(in the rows, 128 means zero)
Each run below is a few steps of one of 6 hidden systems, one row a step.
path 1, Q_411:
[[159 202 180 102 140 104 123 146 128 132 144  75 144 162  71 136 132 143
  211 124]
 [165  89  74 156 135  65 101 121 107 224 109  88 131 180 156 155 163 133
  119 109]
 [172 121  73 168  90 158 100  70 154 110 205 182  84  83 170 123 154 166
   88 146]
 [ 34 165 150 110 159 108 133  69 167  62  99 115 145  40  91 132 167 123
  150 171]
 [ 67  52 123 111 158 141 189 173  93 138   7 142 150 142 157 134  93  84
   77 120]
 [176 133 174 123  67 212 132 212 116  81 202 176 113 159 131  68  40 116
  119 103]
 [149 233 199  96 156  90 101 135 135 151 158  45 162 167  42 152 143 141
  234 111]
 [190  67  36 164 140  42 116 114  94 250  83  90 117 194 182 168 177 144
  109 114]]
path 2, Q_752:
[[102 144 129 170 119 147 139  67 192  88  66 135 141 119 109 192 158 189
  139 161]
 [109 117 134 130  95  28  87 174 108 154 151  94 133 152 103 119 102  98
  139  74]
 [133 107 154 154 156 238 102 109 152 174 119 107 167 160 152 112 144 121
  115 146]
 [178 145 114 148  73  86 114 115 139  83 176 127  80 110 136  84 145 161
  168 164]
 [142 152 164  92 194 132 115 116  62 175  89 133 120 107  85 147 115 142
  159  88]
 [149  77  62 156 120 114 166 121 137 154  79 128 126 163 187 152 158 138
   92 157]
 [ 69  95 171 154  87 113  97 133 129  69  90 144 111  78 106  81  89 126
  136 129]
 [102 177 161 113 157 103 124 132 160 153 117  56 183 171  87 167 154 117
  172 125]]
path 3, Q_87, 8 rows:
[[123  82 151  97 162 146 124 171  51 171  95 137 120 121 138  79  86  84
  112  94]
 [156 103  87 146  73  25 132 148  99 112 113 145  77 129 134 125 111 155
  135 115]
 [ 95 175 120 101 144  49 101 120 141 150 191  82 153 119  98 152 159  99
  144 105]
 [136 106  75 111 191 148 141  84 110 186 122 129 131 108 174 139 183 112
   89 147]
 [107  89  90 124  85 126 164 162 147  72 156 145 119 117 186  75 121  85
   83 168]
 [ 55 149 166  86 148 101 130 124 104  75 110 154 120  47  79 121  98 110
  133 105]
 [104  77 134 139 162  90 124 131  92 184  18  92 141 149 127 134 131 121
  139 119]
 [146  80  97 179  57  70  65 148 126 156 184 128 108 148 152  99 110 121
   99  91]]
path 4, Q_981, 8 rows:
[[ 68 124 129 104 154 109 132 118 112 120 111 145 136  80 113 144 120 106
  103 105]
 [149  93 134 153 118 129  86 117  98 153 117 131 102 117 134  89 122 138
  135 121]
 [145 158 131 100 163 146 122 123 109 160 167 130 137 127 117 144 133 121
  124 106]
 [142 130 119 105 152 102 152 123 100 127  96 119 112 115 134 113 145 132
  150 152]
 [124 113 124 109 122 138 143 158 107 116 148 149 120 119 146 100 105 100
  101 122]
 [106 130 141 123 148 156 110  95 126 117 132 135 124  81 125 108 139 124
  126 140]
 [127 126 168 121 141 139 109 143 102 142 108 115 134 133 105 106 109 124
  151 113]
 [135 125 119 119 146 131 134 119  98 146 109 158 118 116 123 159 116 143
  110 101]]
path 5, Q_87 (8 x 20):
[[166 144 123 114 120  84 155 166 108 142 113 117 126 176 116 156 115 142
  153 109]
 [132 149  93 147 112 103 117 102 166 140 166 127 138 138 128 179 155 146
  112 117]
 [118 145 128 118 154 170 124  98 153 126 160 111 145 108 143 109 166 111
  125 165]
 [126 109 133 109 143 187 163 146 113 111 105 157 127 122 149 108 106 113
  103 142]
 [107 118 147 142  89 108 137 148 132  81  89 146 118 121 111 125  93 143
  135 124]
 [108 138 166 139 133 105  85 121 123 151 108 104 143 131  83 140 119 138
  157  97]
 [178 113 113 149 135 130  98 116 111 186 134 109 122 158 143 126 148 144
  134 121]
 [171 149  99 121 104 123 138 139 140 118 203 132 115 141 152 114 139 126
  122 143]]
path 6, Q_411, 8 rows:
[[152 134  70 112 119 105 177 149 151 123 163 114 136 163 172 140 159 108
  106 159]
 [118 127 131 160 112 177 115 106 190 118 150 105 158 145 149 117 159 125
  120 168]
 [103 128 133 155 108 122 147 118 166  97  69 127 142 143 114 170 129 158
  135 140]
 [ 96 113 110 132  94 107 149 165 148 110 138 141 148 152 138 153 101 107
   86 104]
 [143 166 128 106 122 160 162 153 159 108 174 127 150 158 133 144 128 118
  124 139]
 [131 137 131 140 121 112 135 136 161 136 116  73 158 177 131 131 156 125
  156 153]
 [142 106 101 172  98 133 120 120 157 147 123 132 137 166 146 163 133 151
  102 122]
 [117 152 110 138  95 116 138 115 172  80 166 144 126 113 128 151 138 142
  115 140]]
path 7, Q_126, 8 rows:
[[157 160 107 112 102 141 147 159 142 120 211 161 134 156 131 166 104 126
   94  92]
 [ 98 131 137 158 137 141 101 114 169 169 118  99 181 170 112 185 141 131
  114 101]
 [150 126 149 151 101 145  70 143 140 152 194  97 138 152 133  77 127 111
  139 122]
 [195 162 110 130 144 134 126 105 131 169 150 111 125 161 131 156 163 162
  153 134]
 [129 131  91 128 104  83 152 156 162 130 161  94 152 177 154 140 149 106
  117 141]
 [148 112 115 146 119 197 137 140 149 147 147 142 149 171 161 140 122 124
   85 127]
 [116 163 139 144 120 162 108  98 186 116 174 116 154 127 118 148 152 139
  128 140]
 [144 162 163 123 114 130 118 165 137 135 158 107 152 174  95 141 104 128
  154  99]]
path 8, Q_434 (8 x 20):
[[120 116 101 172  84 108 145 126 199 107 108  91 154 179 155 145 163 139
  130 173]
 [ 92 181 171 121 119 116 130 149 175 106 138  81 180 164  81 158 125 121
  165 122]
 [138 114 163 146 135 171 134 163 130 163  65 101 165 206 119 147 105 134
  143 115]
 [185 129 143 184  69 119  79 138 144 145 148 112 117 182 113 124 114 173
  162 111]
 [152 169 111 147 144 117 112  81 154 168 137 118 143 149 102 211 161 176
  137 105]
 [168 135  83 113 140  80 173 148 135 166 121  78 146 194 158 152 171 118
  141 154]
 [139 153 119 145  75 143 170 152 201  66 159 118 148 176 145 138 137 137
  132 171]
 [ 57 146 167 140 117 103 133 138 171 101  74 102 175 150  76 181 112 132
  144 111]]
path 9, Q_752, 8 rows:
[[203 146  75 140 102 127 125 125 145 154 212 127 117 167 163 141 155 146
  114 132]
 [140 118 132 114 152 159  99  93  74 127 147 179  81  48 129  89 117 136
  117 116]
 [112 143  93  85 181  74 183 103 109 129  80 114 124  97 135 154 173 122
  138 160]
 [ 99  81 125 122 109 118 178 189 110 105  65 147 136 157 145 129  79 105
   97 117]
 [ 60 139 155 166  88 149 115 118 205  77 123 126 166 131 102 160 120 136
  118 129]
 [127 166 149 118 112  99  83 156 147 153 220  80 162 162 104 120 127  95
  146  94]
 [199 133 125 127 153 227 111 117 117 173 191 138 125 145 162 100 141 130
  113 139]
 [177 144  91 115 126 108 139  81  98  91 149 175  57  52 141 106 150 170
  139 160]]
path 10, Q_434 (8 x 20):
[[138 137 172 137 110 158 132 148 140  99 106 113 134 150 114 103 113 139
  165 149]
 [132 139 153 141 119 126 110 134 117 134 109 145 129 140  89 164  94 158
  137  85]
 [155 109 104 147 131 117 102 127 115 188 134 114 132 162 141 144 137 132
  116 105]
 [164 144 102 145 116 126 121 102 157 132 165 110 123 139 148 125 170 146
  139 161]
 [114 168 120 104 142 104 171 121 149 100 114 119 142 125 114 169 148 137
  142 146]
 [109 118 129 112 120 123 167 181 132 120 109 115 155 170 138 130 107  97
  114 126]
 [113 109 159 170  83 160  96 141 161 109 132 122 142 148 124 105 106 131
  127 127]
 [118 144 168 142 147 129  78 103 122 159 111 112 139 123  82 149 126 150
  156  96]]
path 11, Q_981:
[[104 150 179 112 180 143 118  98 106 135  63 113 135  97  82 133 131 144
  173 129]
 [150 103 131 125 118 100 128 163  67 151  95 160 102 140 116 136  76 139
  123  76]
 [145 140  82 117 143  97 108  84 108 149 184 157  98  75 135 145 152 136
  103 109]
 [142 131 129  99 156  97 120 138 107 156 149  70 130 130 143  67 163  89
  162 160]
 [130 104 118  94 164 195 185 156 106 132 102 149 139 136 168 110 118  95
   91 148]
 [128 148 160 122 118 178 127 107 122  61 139 178  95  63 110  96 106 151
  137 145]
 [ 61 136 192 113 147  99  86 135 108 133 104 104 149 101  70 116 102 102
  155  87]
 [151  73 110 155 145 127 102 116  77 197  67 151 111 140 138 154 111 150
  103  85]]
path 12, Q_126:
[[ 96 152 138  77 132  59 144 174  94 112 148 131 129 112  95 137  92  95
  130  81]
 [122  62 134 163 140 136 100 121  96 179  45 123 126 141 139 120 117 135
  118 114]
 [133 127 107 117 136 123 108  87 117 114 176 132  94  58 152  68 165 116
  127 165]
 [131 166 134  68 175 123 206 151 110 111  83 118 142 140 116 151 132 121
  153 150]
 [ 99  71 127 173  64 125 137 152 149  80  77 149 120 140 149 111  95 134
  104 138]
 [118 145 134 117 148 176 102  82 111 117 172 190 104  54 113 139 115 142
   97  98]
 [ 76 166 174  96 169  78 123 129 121 134  87  75 160 120  70 143 136 112
  180 115]
 [168  61 136 161  83 106 101 169  80 143  90 126  91 153 151  59  91 132
  141 126]]

Which system made each run below?
path 13 (2 x 20):
[[ 93 114  95 128 125  81 124 103 158 112 150  87 131  96 161  85 185  92
  124 184]
 [125  96 154 136 125 209 135 167 143 135 125 107 161 174 161  81 115  91
  111 153]]

Q_981
path 14, 2 rows:
[[135 131  99 135 117 123 120 112 127 135 163 169 117 114 130 166 120 144
   90  94]
 [138 145 122 129 131  84 103 107 134 139 153  85 124 119 126 106 169 126
  163 150]]

Q_981
path 15, 2 rows:
[[159 130 115 143 130 181 132 129 164 162 154  99 161 190 160 137 156 123
  118 149]
 [145 165 133 119 120 153 180 133 164  78 116 130 136 148 126 148 137 151
  149 168]]

Q_981
path 16 (2 x 20):
[[181 107 103 159 110 182 130 111 138 129 135 144 108 140 172 107 146 155
  115 165]
 [108 167 121 120 115  60 129 100 141  89 139 130 113  86  95 157 142 151
  150 126]]

Q_434
path 17, 2 rows:
[[148 137 156 119 181 169  75  85  97 180 144 103 122  97 121  85 160 125
  158 137]
 [195 104  95 109 124 144 180 177  96 143 128 140 111 174 177 108 117 119
  112 142]]

Q_87
path 18:
[[115 144 149  95 141 151 147 137 105  95 131 163 118  91 112 121  98 124
  123 117]
 [112 149 100 109 140 109 163 124 146 124 133 131 146 132 130 178 145 124
  108 126]]

Q_752
path 19, 2 rows:
[[100 136 195 124 124 207 144 154 130  81  85 159 142 125  93 126  72 136
  134 116]
 [134 148 163  99 114  78 142 203 101 130 117 101 141 179  90 130  83 111
  163  88]]

Q_411
path 20:
[[118 147 132  70 173 137 165 154 109 135 143 107 151 133 136 112 137  81
  128 140]
 [134  98 138 148  92 166 148 148 135  79 102 150 113 132 148  90 103 136
  123 160]]

Q_434
path 21:
[[140 137 121 139  80 153 166 155 165  71 145 157 126 151 140 138 107 142
  114 144]
 [ 60 122 146 146 115  90 108 125 151 119  95 116 156 124  97 163 117 125
  121 101]]

Q_434
path 22 (2 x 20):
[[170 186 127  99 111 109 179 161 142  95 155 124 130 166 111 155 125 146
  160 138]
 [102 113 110 149 101 121 165 147 165 110  87 134 156 172 134 185 116 137
   99 121]]

Q_434
path 23:
[[154 126  89 147 122  99 136 131 147 172 123 104 149 191 142 183 150 139
  118 115]
 [129 108 100 144 111 149 114 138 158 148 188 113 152 155 170 111 142  95
   87 136]]

Q_126
path 24:
[[116 201 122  89 147 111 164 110 167  92 169 110 147 113 107 164 165 127
  149 154]
 [ 91 109 119 121 177 205 162 109 148 145  81 137 167 132 151 162 144 112
   81 143]]

Q_87
path 25, 2 rows:
[[127 129  80 123 106  73 127 101 129  95 177 147  91  70 151 109 153 126
  111 147]
 [104 144 133  69 186 145 188 154 104 138  91 128 156 138 123 160 119  98
  115 120]]

Q_126
path 26 (2 x 20):
[[124 152 113 119 122 147 150 116 165  91 164 132 133 114 143 127 151 125
  119 163]
 [ 90 122 162 132 117 133 130 147 151 100 103  98 151 136 120 101 123 109
  147 150]]

Q_981
path 27, 2 rows:
[[ 99 119 136  74 137 128 161 170  81  89 139 168 110  81 129  90  82  82
  101 112]
 [ 93 107 154 142 156 149 130  91 116 122  30 140 125  96 109 142 125 156
  139 136]]

Q_126
path 28 (2 x 20):
[[ 82 100 152 145 154 151  44  85 126 166 154  96 140  76 131  67 157  93
  123 132]
 [187 169 154  88 169 136 144 133  93 137 125  94 113 135 119  87 151 135
  196 166]]

Q_126
path 29:
[[177 145  99  78 184 116 153 125  53 177 131 161  99 110 129 157 126 135
  117  93]
 [161  89  48 137  92 109 161 129 133 108 158 158  93 122 202 102 149 123
   81 168]]

Q_434
path 30, 2 rows:
[[152 147 177 111 137 143 148 129 101  78  79 126  95  99 108  73 122 153
  196 177]
 [156 149 123 125 136  81 158 136 111 148  65 127 128 171  97 205 120 172
  155 102]]

Q_752
path 31:
[[ 88 151 112  93 134  92 120 135 120 121 204 148 134  87 115 142 117  90
   89  84]
 [107 116 105 108 178 102 154  90 111 133  72 114 119  85 144 122 174 122
  134 171]]

Q_87
path 32:
[[132 111  94 125 110  87 181 152 131 112  85 123 128 158 150 142 130 128
  123 148]
 [ 97 136 136 139  88 130 125 154 174  94 173 122 155 145 126 127 113 108
  113 123]]

Q_434
path 33:
[[174 124  98 106 121  94 185 150  90 109  92 153  90 133 145 129 118 148
  140 144]
 [ 99 130 109 106 110 107 132 136 133  90 192 151 120  80 142 101 122  93
   95 128]]

Q_981
path 34, 2 rows:
[[ 77 121 134 138 154 146  93  83 128 147 112 160 139  86 103 177 122 137
   91  83]
 [150 101 115 108 160 103 110 137  79 188 133  89 121 132 153  76 151  91
  137 134]]

Q_434
path 35:
[[ 37  94 125  98 120  91 159 178 130  92 117 124 154 113 143 104 101  53
   83 123]
 [ 66  89 134 137 137  72  90  98  88 125  73 153  99  48 104 118 112 129
  118 100]]

Q_87
